In the data rows, zero lies at 4.5, halfway between 4 and 5.
Some points, each followed by its number:
[6 2 5 2 4 5 6 4 4 6 6 3 5 6 3 5] 0
[3 5 3 6 7 6 3 3 8 3 3 7 4 2 5 3] 1
[3 6 2 7 8 6 3 4 8 2 3 7 4 2 6 3] 2
[3 6 4 6 6 6 3 4 6 3 4 6 5 3 4 4] 3
[4 4 6 4 6 6 3 3 5 5 6 5 6 5 3 2] 4
[8 1 5 0 4 6 9 5 2 6 6 1 6 6 2 7] 5
[3 5 3 6 6 5 4 4 5 4 3 6 4 4 5 4] 6
[5 3 6 1 2 3 6 7 2 5 6 1 5 5 5 8] 7
[5 6 3 6 4 2 5 6 4 4 3 6 2 5 6 6] 8
[9 1 5 0 4 6 8 4 3 6 6 1 7 7 1 7] 9
[4 7 3 7 5 3 4 5 6 4 2 6 2 4 6 5] 10
[6 2 7 3 4 4 5 3 4 8 7 4 5 7 2 4] 11
[7 2 6 3 4 4 6 4 3 7 6 3 5 7 3 5] 12
[6 4 4 3 3 4 6 6 3 4 4 3 4 5 5 6] 13
[5 3 6 3 4 5 4 3 4 7 7 4 6 6 3 3] 14
[2 5 8 6 5 6 0 2 6 5 8 6 7 3 3 0] 15
[5 6 4 6 2 2 5 7 3 4 3 4 3 4 7 7] 16
[5 6 4 5 2 2 5 6 3 5 3 4 3 5 6 5] 17
[4 4 6 4 5 5 3 3 5 7 6 4 5 5 3 3] 18
[2 6 4 5 6 7 2 4 5 3 6 5 7 2 5 3] 19
[5 6 3 6 4 4 5 6 4 3 3 6 3 4 6 6] 20
[5 6 2 6 4 3 5 5 5 3 1 6 2 4 5 5] 21
[6 3 5 2 4 5 5 4 4 6 5 3 5 6 4 5] 22
[5 6 6 4 1 1 6 8 2 6 5 2 3 5 8 7] 23
[6 4 4 3 2 3 7 7 2 5 3 2 3 6 6 7] 24
[5 6 2 6 5 3 5 5 7 3 1 7 2 4 5 5] 25
[3 5 3 7 6 5 4 5 6 4 3 6 4 3 5 4] 26
[3 6 2 7 8 7 3 3 7 1 4 7 5 1 4 3] 27
[6 3 6 3 5 5 5 3 5 6 6 4 6 6 3 3] 28
[4 6 3 6 3 3 4 6 5 4 2 6 2 4 7 5] 29
[5 3 6 2 2 2 7 8 2 5 5 1 4 5 6 8] 30
[3 6 3 6 4 4 4 5 5 4 3 6 3 3 6 4] 31
[3 5 2 5 7 7 4 5 7 2 3 6 4 2 5 4] 32
[1 6 4 5 6 8 1 4 5 2 6 6 8 1 6 2] 33
[3 6 2 7 8 7 3 4 7 1 3 7 5 2 4 3] 34
[3 7 2 8 5 3 4 6 6 3 2 7 3 3 6 5] 35
[5 4 6 4 5 5 3 3 4 6 7 4 6 5 3 3] 36
[3 4 8 5 5 6 1 2 5 7 7 5 6 5 3 1] 37
[3 6 4 6 6 5 3 5 6 3 4 6 5 3 4 4] 38
[5 8 3 6 2 1 5 7 3 3 3 5 2 3 7 7] 39
Which three points above are nearest to each new point? Their numbers follow each, nearest first.
[6 3 5 3 3 3 6 5 3 5 5 3 4 6 4 6] 13 22 0
[3 4 9 5 5 6 1 1 5 7 8 6 7 4 2 1] 37 15 4
[1 4 7 6 6 6 1 2 5 5 8 5 8 3 4 1] 15 37 4
[7 2 6 2 4 4 6 4 4 8 5 3 5 7 3 5] 12 0 22
[6 5 4 4 2 2 7 6 3 5 3 3 3 5 6 7] 24 17 13
[6 3 6 3 5 5 4 3 4 6 5 4 6 6 3 4] 28 14 22
[5 7 3 6 2 1 5 7 3 3 3 5 2 4 7 6] 39 16 8
[2 4 6 4 7 6 3 3 5 5 6 5 7 4 3 3] 4 18 36
[3 3 6 4 6 6 3 2 5 6 6 5 7 5 3 3] 4 18 36
[5 6 6 2 0 2 6 9 0 6 6 1 3 5 8 8] 23 30 7
[3 7 2 8 5 3 3 6 6 3 1 7 2 3 7 5] 35 10 29
[7 2 6 2 4 4 6 4 3 7 5 3 5 7 3 5] 12 0 22
[6 3 5 3 4 5 5 5 3 6 5 3 5 6 5 5] 22 0 12
[5 6 4 6 3 2 5 6 3 4 3 5 3 4 7 7] 16 8 17
[8 2 5 1 3 5 9 5 2 5 6 1 6 6 3 7] 5 9 0
[3 7 3 7 5 3 3 5 6 4 2 7 2 4 6 4] 10 35 31
[1 6 4 5 7 7 2 4 6 3 6 5 7 1 5 3] 19 33 3
[3 7 2 8 5 3 4 7 6 3 1 7 2 3 7 5] 35 10 29
[3 7 1 7 7 5 3 4 8 2 2 8 4 3 5 3] 2 34 1
[3 5 1 5 7 7 4 6 7 1 3 7 4 1 5 5] 32 34 2
[5 5 5 4 3 3 5 6 3 5 4 3 4 5 5 6] 13 17 24
[5 6 6 4 1 1 5 8 1 6 5 2 3 6 8 7] 23 30 24
[5 6 5 4 2 2 5 6 3 5 4 3 3 5 6 6] 17 16 13
[7 2 5 1 3 5 8 6 2 5 6 1 6 6 4 7] 5 7 9
[3 7 1 7 6 5 3 5 8 2 1 8 3 2 6 3] 2 35 1
[3 7 1 8 5 4 3 5 7 2 2 7 2 3 6 4] 35 10 25
[5 6 5 5 2 2 5 6 3 5 4 4 3 5 6 5] 17 16 8
[5 4 5 4 3 4 5 6 3 5 5 3 4 5 6 6] 13 17 24
[6 3 5 1 3 4 8 7 2 4 6 1 6 4 5 8] 7 30 13
[4 6 1 6 6 4 5 5 7 2 2 7 4 3 5 5] 25 35 26
[1 5 7 6 6 7 0 3 6 4 9 5 9 2 4 1] 15 33 19
[6 4 4 3 3 3 6 6 3 5 4 3 4 6 5 7] 13 24 17
[2 5 8 6 6 6 0 2 5 6 8 6 7 3 3 1] 15 37 4
[1 6 5 6 6 6 1 4 5 3 7 5 7 2 5 2] 19 33 3
[4 3 8 5 5 5 2 1 5 8 7 5 6 6 3 1] 37 18 36
[5 6 4 5 2 2 5 6 3 5 4 4 3 5 6 5] 17 16 8
[3 4 5 5 6 7 3 4 6 4 6 5 7 4 4 2] 4 19 3
